In the data rows, zero lies at 4.5, halfway between 4 and 5.
Two rows play each game, the first against the second. How much does the first row win by? 10 is about a draw, 20 a big win and 0 a big loss. Wins can go round in a circle: one row can beat a second, the second a third and the third the first. Each row has two weighted sums of its numbers, A and B, taken from their middle values. A row wins by its A times the other's B, less its B times the other's A.
[4 3 2 2 2 7 7 7 7 2 4 3 2 2 5 3 7 2 4]
[4 7 7 6 7 4 2 7 2 7 2 7 7 7 3 7 2 5 7] ~ 5
[9 7 7 5 7 2 2 4 2 7 2 4 2 7 2 8 2 5 7]
[4 3 7 6 7 2 2 4 4 7 7 4 7 4 3 5 4 7 7] ~ 10
[9 8 7 5 7 2 2 7 2 7 2 5 2 7 1 8 2 4 7]
[3 2 4 4 4 7 4 2 2 4 7 3 7 2 5 4 7 6 2] ~ 11
[4 6 4 7 4 2 4 2 4 7 7 6 4 7 3 5 4 6 4]
[3 6 4 4 7 7 4 7 2 4 7 6 7 7 6 4 2 6 4] ~ 9
[2 5 7 5 7 4 4 7 2 7 4 6 4 7 5 5 2 4 7]
[6 3 2 2 2 7 4 4 7 2 4 3 2 4 5 3 7 4 2] ~ 12
[6 7 7 5 7 2 2 2 2 7 2 4 2 7 2 7 2 5 7]
[5 4 7 6 7 4 4 2 2 4 7 4 7 4 4 5 4 5 7] ~ 11
[5 5 2 4 2 7 4 4 7 4 4 2 2 4 5 3 7 5 4]
[3 3 4 2 2 7 4 7 4 2 2 5 7 2 8 3 2 3 4] ~ 12
[7 6 7 5 7 4 2 4 4 7 2 4 2 7 2 7 2 4 7]
[2 2 2 2 2 7 7 7 4 2 2 4 4 2 7 3 4 5 2] ~ 10
[5 6 2 5 4 2 7 2 4 4 7 5 4 2 5 4 7 6 2]
[5 5 7 5 7 4 2 2 7 7 4 4 2 7 3 6 2 5 7] ~ 14
[2 3 4 2 2 7 4 7 7 2 2 4 4 2 8 3 2 3 4]
[3 5 2 6 4 2 7 2 4 4 7 6 4 4 5 4 7 6 2] ~ 9
[2 3 2 2 2 7 7 7 4 2 4 4 4 2 7 2 4 5 2]
[4 6 7 5 7 4 2 7 2 7 2 6 7 7 3 7 2 5 7] ~ 8
[3 3 4 2 2 7 2 7 7 2 2 2 2 2 6 4 4 0 4]
[5 7 7 7 7 2 2 2 2 7 7 7 7 7 3 6 4 5 7] ~ 7
[3 3 2 4 4 2 7 2 4 4 7 5 4 4 6 3 4 5 2]
[4 6 4 7 7 2 4 2 4 7 7 7 4 4 3 6 4 6 4] ~ 11
[6 7 7 7 7 2 2 2 2 7 7 8 7 7 2 7 2 5 7]
[5 7 7 5 7 4 2 7 2 7 2 7 7 4 4 7 2 4 7] ~ 13
[6 4 4 3 4 4 4 2 7 4 4 3 2 4 4 4 4 4 4]
[4 4 2 4 2 7 7 7 4 2 4 5 4 2 6 4 7 5 2] ~ 5
[4 6 4 7 4 2 7 2 4 7 7 6 7 4 4 5 4 6 4]
[4 6 4 7 4 2 4 2 2 7 7 7 4 4 4 5 7 6 4] ~ 11
[5 3 4 5 4 4 4 7 4 4 7 3 7 4 4 4 4 6 4]
[5 6 7 7 7 2 2 2 2 7 4 7 7 7 1 7 2 5 7] ~ 18
[5 6 7 7 7 2 2 2 2 7 7 7 7 7 3 6 2 6 7]
[7 7 7 5 7 2 2 4 4 7 2 3 2 7 2 7 2 4 7] ~ 6
[3 4 2 4 2 7 4 4 7 2 2 6 4 2 6 4 4 3 2]
[5 8 7 5 7 4 2 7 2 7 2 7 7 7 3 7 2 5 7] ~ 9
[5 4 2 7 4 2 7 2 4 4 7 6 4 4 5 4 7 6 2]
[5 4 2 4 2 7 7 2 4 2 4 5 4 2 6 4 7 4 2] ~ 8
[7 7 7 5 7 4 2 4 4 7 2 4 2 7 2 7 2 4 7]
[7 5 4 4 4 7 4 4 7 4 7 2 2 4 4 4 7 4 4] ~ 7
[7 6 7 5 4 2 2 2 7 7 7 3 2 7 3 5 4 3 7]
[2 6 7 4 7 4 4 7 4 4 4 6 7 7 4 5 2 4 7] ~ 14
[2 5 7 6 7 4 2 7 2 7 4 4 7 4 2 8 2 6 7]
[7 7 7 6 7 2 2 4 4 7 2 4 2 7 1 8 2 5 7] ~ 10
[7 5 7 6 7 4 2 4 4 7 4 4 2 7 3 6 4 5 7]
[5 6 7 7 7 2 2 2 2 7 7 7 7 7 2 6 2 6 7] ~ 5
[8 3 2 3 2 7 4 4 7 2 2 2 2 4 5 3 7 3 2]
[2 4 4 4 4 7 7 7 7 4 4 5 7 7 6 3 4 5 2] ~ 11
[6 3 4 4 4 4 4 2 7 4 4 3 2 4 4 3 7 5 4]
[8 6 7 6 7 2 2 2 4 7 2 4 2 7 2 6 2 4 7] ~ 9
[5 5 2 6 4 2 7 2 7 4 7 6 4 4 5 4 7 6 2]
[4 4 2 3 2 7 7 7 2 2 2 5 4 4 7 2 4 5 2] ~ 9
[3 4 2 6 4 2 7 2 4 4 7 5 4 4 5 3 7 7 2]
[5 3 2 4 2 7 4 7 4 2 2 5 4 2 7 4 4 3 4] ~ 9
[6 3 4 2 2 7 2 7 7 2 2 2 2 2 6 4 4 1 4]
[5 5 7 5 4 4 2 7 7 4 4 3 2 7 4 5 4 5 7] ~ 11
[3 6 4 7 4 2 4 2 2 7 7 7 4 4 4 5 4 5 4]
[5 3 4 4 4 4 4 2 7 4 4 2 2 4 5 3 7 4 2] ~ 10
[3 4 4 4 4 7 7 4 4 4 4 6 7 4 6 3 4 5 2]
[4 4 2 6 4 2 7 2 4 4 7 6 4 4 5 4 7 7 2] ~ 13
[1 5 2 4 4 7 7 7 4 2 4 5 7 4 7 2 4 5 2]
[4 6 2 5 2 4 7 2 7 2 4 5 4 2 6 4 7 5 2] ~ 10
[1 3 2 3 2 7 7 7 7 2 4 5 4 2 7 2 4 4 2]
[2 6 4 5 7 4 4 4 2 4 4 7 7 7 5 9 2 5 7] ~ 6
[6 5 7 6 7 2 2 7 4 7 4 3 2 7 2 6 2 3 7]
[6 3 2 4 2 4 7 4 4 2 4 5 4 2 6 4 7 4 2] ~ 9
[6 6 7 8 7 2 4 2 2 7 7 7 7 7 3 5 4 6 7]
[6 4 7 5 4 4 2 4 7 4 4 3 2 7 3 5 4 4 7] ~ 8
[4 3 7 6 7 4 2 7 4 4 7 3 7 4 3 5 4 6 7]
[4 5 4 5 4 4 7 2 2 4 4 6 7 7 5 4 2 5 4] ~ 13
[4 3 4 6 4 4 4 2 4 4 7 3 7 4 4 5 4 6 4]
[4 8 7 8 7 2 2 2 2 7 7 7 7 4 2 7 2 4 7] ~ 8
[5 4 2 4 2 2 7 4 7 2 7 5 4 2 6 4 7 6 2]
[7 3 2 3 2 7 4 7 7 2 2 3 2 2 6 4 4 3 4] ~ 19
[1 4 4 3 4 2 7 4 4 4 7 4 4 4 7 2 4 5 4]
[1 3 2 4 4 4 7 7 4 4 7 5 4 4 7 2 4 6 2] ~ 11
[5 5 2 6 4 2 7 4 4 4 7 6 4 2 5 3 7 6 2]
[6 4 7 5 7 4 2 2 4 4 4 3 2 7 3 5 4 4 7] ~ 8
[5 3 4 4 2 7 4 4 7 2 4 2 2 4 5 3 7 4 4]
[4 6 7 7 7 2 2 2 2 7 7 7 7 4 2 7 2 6 7] ~ 7
[1 5 4 5 4 4 7 4 2 4 7 6 7 7 5 4 2 5 4]
[5 2 4 2 2 7 4 7 4 2 2 3 7 2 6 3 4 3 4] ~ 13
[4 7 7 5 7 4 4 4 2 7 4 7 7 7 4 6 2 4 7]
[3 5 2 7 4 2 7 2 2 4 7 6 4 4 4 4 7 7 2] ~ 13
[3 5 4 6 4 2 7 2 4 4 7 6 4 4 4 5 4 6 4]
[7 6 7 6 7 2 2 4 4 7 2 4 2 7 2 7 2 3 7] ~ 13
[5 6 7 5 7 4 2 4 7 7 4 4 2 7 2 7 2 5 7]
[5 7 7 7 7 2 2 4 2 7 7 7 7 7 2 8 2 5 7] ~ 13
[4 6 7 7 7 2 4 2 2 7 7 7 7 4 3 6 4 5 4]
[4 0 4 2 2 7 4 4 4 2 2 2 4 2 6 4 4 3 4] ~ 7
[9 7 7 6 7 2 2 4 2 7 2 3 2 7 2 7 2 4 7]
[4 5 2 6 4 2 7 2 4 4 7 6 4 4 5 3 7 5 2] ~ 8
[2 5 4 5 4 4 7 4 4 4 7 6 7 7 5 3 2 6 4]
[6 2 2 3 2 7 4 4 7 2 2 2 2 2 5 3 7 3 2] ~ 10
[7 6 7 7 7 2 2 2 2 7 4 8 7 7 1 7 2 6 7]
[4 5 2 6 2 2 7 2 7 4 7 6 4 4 5 3 7 7 2] ~ 6
[5 3 2 5 2 2 7 2 7 4 7 5 4 2 6 4 7 6 2]
[5 4 4 4 4 7 4 4 7 4 4 3 2 4 4 4 7 3 4] ~ 5
[6 6 7 5 7 4 2 2 4 7 4 3 2 7 3 5 4 5 7]
[5 5 4 4 4 4 4 4 7 4 4 2 2 7 4 4 7 4 4] ~ 12
[2 2 2 2 2 7 7 4 4 2 2 4 4 2 7 3 4 4 2]
[7 7 7 6 7 2 2 7 2 7 4 5 7 4 1 8 2 6 7] ~ 13
[3 4 2 5 4 2 7 2 4 4 7 6 4 2 5 4 7 7 2]
[3 2 4 2 2 7 7 7 7 2 2 5 4 2 8 3 2 3 4] ~ 11
[2 7 7 6 7 4 4 4 2 7 4 7 7 7 4 6 2 4 7]
[6 4 4 2 2 7 4 7 7 2 2 2 2 2 5 3 7 4 2] ~ 14
[3 6 7 5 4 4 4 2 2 4 7 6 7 7 5 4 2 5 4]
[3 5 2 6 4 2 7 2 4 4 7 5 4 2 5 4 7 5 2] ~ 9
[6 6 4 7 7 2 4 2 2 7 7 7 7 7 3 6 4 5 4]
[5 6 7 5 7 4 2 2 4 7 4 4 2 7 2 6 2 4 7] ~ 10
[3 4 2 6 4 2 7 2 7 4 7 6 4 4 4 4 7 6 2]
[4 3 7 5 7 4 2 2 2 4 7 4 7 4 4 5 4 6 4] ~ 5
[1 5 4 5 4 4 7 4 4 4 4 5 7 4 6 4 4 6 4]
[2 4 4 4 4 4 7 4 4 4 7 4 4 4 7 2 4 5 2] ~ 11
[8 7 7 5 7 2 2 7 2 7 2 4 2 7 1 8 2 5 7]
[6 4 2 3 4 7 4 7 7 4 4 2 2 4 4 4 7 3 4] ~ 7
[6 1 4 1 2 7 2 7 7 2 2 2 2 4 6 4 4 2 4]
[5 4 2 5 2 4 4 4 4 2 2 6 4 2 6 4 7 4 2] ~ 11
[3 6 7 6 7 2 2 7 2 7 4 8 7 7 4 6 2 5 7]
[5 2 4 2 2 7 2 7 7 2 2 2 2 2 6 4 4 1 4] ~ 12
[6 0 4 2 2 7 4 7 7 2 2 3 4 2 6 4 4 3 2]
[7 2 2 1 2 7 4 7 7 2 2 2 2 2 6 3 7 2 4] ~ 9
[5 2 4 2 2 7 2 7 7 2 2 2 2 2 6 4 4 1 4]
[5 7 7 7 7 2 2 2 2 7 4 7 4 4 2 7 2 5 7] ~ 11
[1 4 4 4 4 4 7 4 2 4 4 5 4 7 6 3 4 6 2]
[4 5 4 4 4 4 4 2 7 4 7 3 2 4 4 4 7 3 4] ~ 15
[3 5 2 4 2 4 7 2 4 4 7 5 4 2 5 3 7 6 2]
[2 7 7 5 7 4 4 4 2 7 4 6 7 7 4 5 2 4 7] ~ 9
[7 3 4 2 2 7 4 7 7 2 2 3 2 2 6 3 4 2 4]
[5 3 2 4 2 7 4 2 7 2 2 5 4 2 6 4 7 4 2] ~ 8
[4 3 2 5 2 4 7 2 4 2 2 5 4 2 6 4 7 4 2]
[5 6 7 8 7 2 2 2 2 7 7 8 7 4 2 7 2 5 7] ~ 9
[2 4 4 4 4 7 7 7 4 4 7 6 7 4 6 4 4 4 4]
[8 7 7 5 7 2 2 7 2 7 2 4 2 7 1 8 2 5 7] ~ 11
[6 7 7 6 7 4 2 4 4 7 2 4 2 7 2 7 2 4 7]
[2 5 4 4 4 7 7 7 4 4 7 5 7 4 6 3 2 5 4] ~ 5
[3 7 7 5 7 4 2 7 2 7 4 7 7 7 4 6 2 5 7]
[7 3 2 3 2 7 7 2 7 2 2 1 2 4 5 3 7 3 2] ~ 7
[2 5 2 2 2 7 7 7 2 2 2 4 4 4 7 2 4 4 2]
[3 5 4 6 4 2 7 2 4 4 7 7 4 4 5 4 7 5 2] ~ 15
[5 5 7 5 7 4 2 2 7 4 4 4 2 7 3 5 4 5 7]
[3 6 7 5 7 4 2 7 2 7 2 6 7 7 3 7 2 6 7] ~ 11
[7 6 7 5 7 2 2 7 2 7 2 4 2 7 1 8 2 4 7]
[4 3 4 2 2 7 2 7 7 2 2 2 2 2 5 4 4 2 4] ~ 9
[6 4 2 2 2 7 4 4 7 2 2 2 2 2 5 3 7 3 4]
[4 7 7 5 7 2 2 7 2 7 2 7 7 7 3 6 2 4 7] ~ 11
[5 4 2 3 2 7 4 7 7 2 2 2 2 2 6 3 7 4 4]
[3 5 4 6 4 2 7 2 4 4 7 6 7 4 4 4 7 5 4] ~ 9
[5 3 7 5 7 4 2 2 2 4 7 4 7 4 4 5 4 6 4]
[4 5 4 4 4 4 7 4 4 4 4 6 7 7 5 4 2 4 4] ~ 8
[2 4 4 5 4 7 7 7 2 4 7 5 4 4 6 3 4 4 4]
[4 7 7 7 7 2 2 4 2 7 4 7 7 7 2 6 2 5 7] ~ 8
[6 4 7 5 4 4 2 4 7 4 4 3 2 4 4 4 4 4 7]
[6 5 2 5 2 2 7 2 7 4 4 5 4 2 6 4 7 6 2] ~ 7
[6 3 2 4 2 7 7 4 7 2 2 5 4 2 6 4 7 4 2]
[4 3 2 2 2 7 7 7 4 2 2 4 4 2 7 2 4 0 2] ~ 10
[5 4 2 4 2 7 4 4 7 4 4 2 2 4 5 3 7 5 4]
[4 5 7 5 7 4 2 2 7 7 2 3 2 7 3 6 2 4 7] ~ 10
[6 5 7 5 7 4 2 2 4 4 4 4 2 7 3 6 4 3 7]
[8 8 7 5 7 4 2 4 2 7 2 4 2 7 1 8 2 3 7] ~ 5
[5 3 7 5 7 4 4 4 4 4 7 4 7 4 3 6 4 6 7]
[2 5 4 5 4 7 4 4 2 4 7 6 7 4 5 4 2 5 4] ~ 12
[3 3 2 3 2 7 7 7 4 2 4 4 4 4 7 2 4 4 2]
[6 4 4 5 4 4 2 2 7 4 7 3 2 4 4 4 4 5 4] ~ 8
[6 5 7 5 7 2 2 2 4 7 4 4 2 7 2 6 4 4 7]
[3 3 2 3 4 7 7 7 2 4 4 4 4 4 6 3 4 5 2] ~ 12
[3 4 2 3 4 4 7 4 2 2 4 4 4 4 7 2 4 5 2]
[5 3 2 3 2 7 4 4 7 2 2 2 2 4 5 4 7 3 4] ~ 9
[6 3 2 3 2 7 7 4 7 2 4 2 2 2 5 3 7 4 2]
[4 4 7 6 7 4 2 4 2 7 7 4 7 4 3 6 2 7 7] ~ 14
[8 7 7 5 7 4 2 7 7 4 2 4 2 7 2 7 2 5 7]
[5 4 2 3 2 7 4 4 7 2 2 3 2 4 5 3 7 5 4] ~ 14
[4 3 2 2 2 7 4 7 7 2 2 2 2 2 6 3 7 2 2]
[4 4 2 4 2 2 7 2 4 2 7 5 4 2 6 3 7 6 2] ~ 14
[6 3 4 4 4 4 4 2 2 4 7 3 7 4 4 4 7 7 4]
[4 6 2 8 7 2 2 4 2 7 7 7 7 7 2 7 2 5 7] ~ 3
[6 7 7 7 7 2 2 2 2 7 4 7 7 7 2 8 2 6 7]
[3 5 7 6 7 2 4 4 2 4 7 6 4 7 4 5 2 5 7] ~ 11
[5 1 4 3 4 7 4 4 4 2 2 3 7 2 6 4 2 4 4]
[8 6 7 5 7 4 2 7 7 4 2 4 2 7 3 6 2 3 7] ~ 8
[7 5 7 6 4 4 2 4 7 4 7 3 2 4 3 6 4 4 4]
[5 1 4 2 2 7 4 2 4 2 2 3 7 2 6 3 4 4 2] ~ 15
[3 6 7 5 7 2 2 7 2 7 2 6 7 7 4 5 2 5 7]
[6 5 4 4 4 4 4 7 7 4 4 3 2 7 3 4 4 4 4] ~ 4
[4 5 4 5 4 4 7 7 2 4 7 5 7 4 6 3 2 5 4]
[5 3 7 6 7 4 4 4 2 4 7 3 7 4 4 4 4 6 4] ~ 10
[4 5 2 4 4 4 7 4 4 2 4 5 4 2 6 2 4 5 2]
[6 2 4 4 4 4 7 4 2 4 7 3 7 2 5 3 7 5 4] ~ 7
[5 4 7 5 7 4 2 2 2 7 7 5 7 4 2 6 2 6 7]
[3 6 4 7 4 2 4 2 2 7 7 6 4 4 3 5 4 6 4] ~ 10
[4 2 4 2 2 7 4 7 4 2 2 2 7 2 6 4 4 3 4]
[5 7 7 5 7 2 2 7 2 7 2 7 7 7 3 6 2 4 7] ~ 11
[5 7 7 7 7 2 2 4 2 7 7 7 4 7 2 8 2 6 7]
[6 4 2 3 2 7 7 7 7 2 2 2 2 2 6 3 7 3 4] ~ 9
[4 2 2 3 4 7 4 4 7 4 7 3 7 2 5 3 7 5 4]
[4 3 7 5 7 4 2 4 2 7 7 4 7 4 3 4 4 7 4] ~ 9
[5 6 4 7 4 2 4 2 2 7 7 7 4 7 4 5 4 5 4]
[5 5 4 7 4 2 4 2 4 7 7 6 7 4 4 3 4 6 4] ~ 4
[6 4 2 4 2 7 4 4 7 4 4 2 2 2 5 3 7 4 4]
[7 5 7 5 7 2 2 4 7 7 4 4 2 7 2 6 2 4 7] ~ 8
[2 4 4 3 4 4 7 4 4 4 4 6 7 4 6 4 2 4 4]
[2 5 4 5 4 4 4 4 4 4 4 6 7 7 5 4 2 5 7] ~ 11
[3 4 4 5 4 2 7 7 4 4 7 6 7 4 6 3 4 5 4]
[5 4 7 5 7 2 2 4 2 7 7 4 7 7 2 8 2 6 7] ~ 11
[3 5 4 5 4 4 7 4 4 4 7 5 4 4 6 3 2 4 4]
[5 4 4 4 4 7 4 4 7 4 4 3 2 4 4 4 7 5 4] ~ 8
[5 7 7 5 7 2 2 7 2 7 2 7 7 7 3 7 2 5 7]
[4 8 7 7 7 4 2 7 2 7 4 7 7 7 3 7 2 5 7] ~ 7
[7 7 7 6 7 4 2 7 2 7 2 4 2 7 2 7 2 4 7]
[6 3 4 2 2 7 2 7 7 2 2 3 2 2 6 4 4 0 4] ~ 9
[6 1 4 2 2 7 4 7 7 2 2 3 7 2 6 4 4 4 2]
[4 1 4 3 2 7 4 4 7 2 4 2 7 2 6 3 7 5 2] ~ 9
[4 6 7 6 7 4 2 7 2 7 4 7 7 7 3 6 2 6 7]
[2 5 4 4 4 4 7 4 2 4 7 5 7 4 6 3 2 6 2] ~ 5
[4 5 7 8 7 2 2 2 2 7 7 7 7 7 3 6 2 6 4]
[3 3 4 1 2 7 4 7 4 2 2 5 4 2 8 3 2 2 4] ~ 12
[4 6 7 7 7 2 4 2 2 7 7 7 7 7 2 6 4 6 7]
[6 6 7 5 7 4 2 4 2 7 2 3 2 7 2 7 2 4 7] ~ 7
[5 5 2 6 2 2 7 2 2 4 7 5 4 2 5 3 7 6 2]
[6 3 2 2 2 7 4 4 7 2 2 3 2 2 6 3 7 2 4] ~ 9
[4 5 4 7 4 2 4 4 2 4 4 6 4 4 4 6 4 6 4]
[4 6 2 6 4 2 7 2 7 4 7 6 4 2 5 3 7 7 2] ~ 10
[4 4 4 3 4 4 4 4 7 4 4 2 2 2 4 3 7 5 4]
[4 4 2 6 4 2 7 2 2 4 7 6 4 4 5 4 7 6 4] ~ 6
[4 7 7 5 7 4 2 7 2 7 2 6 7 7 3 7 2 5 7]
[6 3 4 2 2 7 4 7 7 2 2 2 2 2 6 3 4 2 4] ~ 8
[5 3 2 3 2 7 4 7 7 2 4 2 2 2 5 3 7 4 4]
[1 5 2 3 2 7 7 7 4 2 4 5 4 2 7 3 4 4 2] ~ 9
[6 5 7 4 4 4 2 2 7 4 4 4 2 7 4 5 4 4 7]
[3 6 7 5 7 4 2 4 2 4 7 7 4 7 4 5 2 4 7] ~ 12
[6 4 4 4 4 7 4 4 7 4 4 2 2 4 4 4 7 3 4]
[3 2 2 2 2 7 7 7 4 2 2 4 4 4 7 2 4 5 2] ~ 10
[3 4 2 4 2 4 4 4 4 2 2 5 4 2 6 5 4 3 4]
[7 6 7 5 7 4 2 4 4 7 2 4 2 7 2 7 2 3 7] ~ 10
[5 6 7 0 7 2 2 7 2 7 2 7 7 7 3 7 2 5 7]
[3 5 4 5 4 4 4 7 4 4 7 6 7 7 5 4 2 4 4] ~ 7
[1 4 2 3 2 7 7 4 4 2 4 5 4 2 7 2 4 5 2]
[1 2 2 2 2 7 7 7 4 2 2 4 4 2 7 2 4 5 2] ~ 9
[5 5 4 7 4 2 4 2 2 7 7 6 7 7 3 5 4 7 4]
[3 5 4 5 4 4 7 4 2 4 4 5 7 4 6 3 4 5 4] ~ 13
[5 3 2 5 2 4 7 4 7 2 4 4 4 2 6 3 7 5 2]
[2 4 2 2 2 7 7 7 7 2 2 5 4 2 8 2 7 5 2] ~ 5
[5 4 2 4 2 4 7 4 4 2 2 5 4 2 6 4 4 4 2]
[5 7 7 7 7 2 2 2 2 7 4 8 7 7 1 7 2 5 7] ~ 13
[5 5 2 4 2 2 7 4 2 2 2 5 4 2 6 3 7 5 2]
[6 4 4 4 2 7 4 2 7 2 4 3 2 4 5 4 7 4 4] ~ 7
[5 5 4 4 4 4 4 2 7 4 4 2 2 4 4 4 4 4 4]
[2 7 7 5 7 4 4 4 2 7 4 6 7 7 4 6 2 6 7] ~ 16
[4 4 2 4 2 4 7 4 7 2 4 5 4 2 6 3 7 5 2]
[7 5 7 6 7 2 2 7 2 7 2 5 7 7 2 9 2 6 7] ~ 8
[5 5 2 3 2 4 7 2 4 2 4 5 4 2 6 4 7 5 2]
[5 2 4 3 4 7 7 2 2 2 4 2 7 2 5 3 7 5 2] ~ 6
[3 7 7 6 7 2 4 4 2 7 4 7 7 7 4 6 2 4 7]
[5 3 2 4 2 7 4 4 4 2 2 5 4 2 6 5 4 2 2] ~ 11
[3 6 2 5 4 2 7 2 4 4 7 5 4 2 5 4 7 7 2]
[6 4 2 4 2 4 7 4 7 2 4 6 4 2 6 3 7 5 2] ~ 8
[3 5 4 7 4 2 4 2 4 7 7 7 4 7 3 5 4 6 4]
[4 4 2 6 4 2 7 2 7 4 7 5 7 4 5 4 7 6 4] ~ 9
[5 5 2 6 4 2 7 2 4 4 7 6 4 2 5 4 7 6 2]
[4 2 4 3 2 7 4 7 4 2 2 3 4 2 5 3 4 5 2] ~ 10
[4 6 7 6 7 4 4 7 2 7 7 6 7 7 4 5 2 4 7]
[6 7 7 5 7 4 2 4 4 7 2 5 2 7 2 8 2 5 7] ~ 9
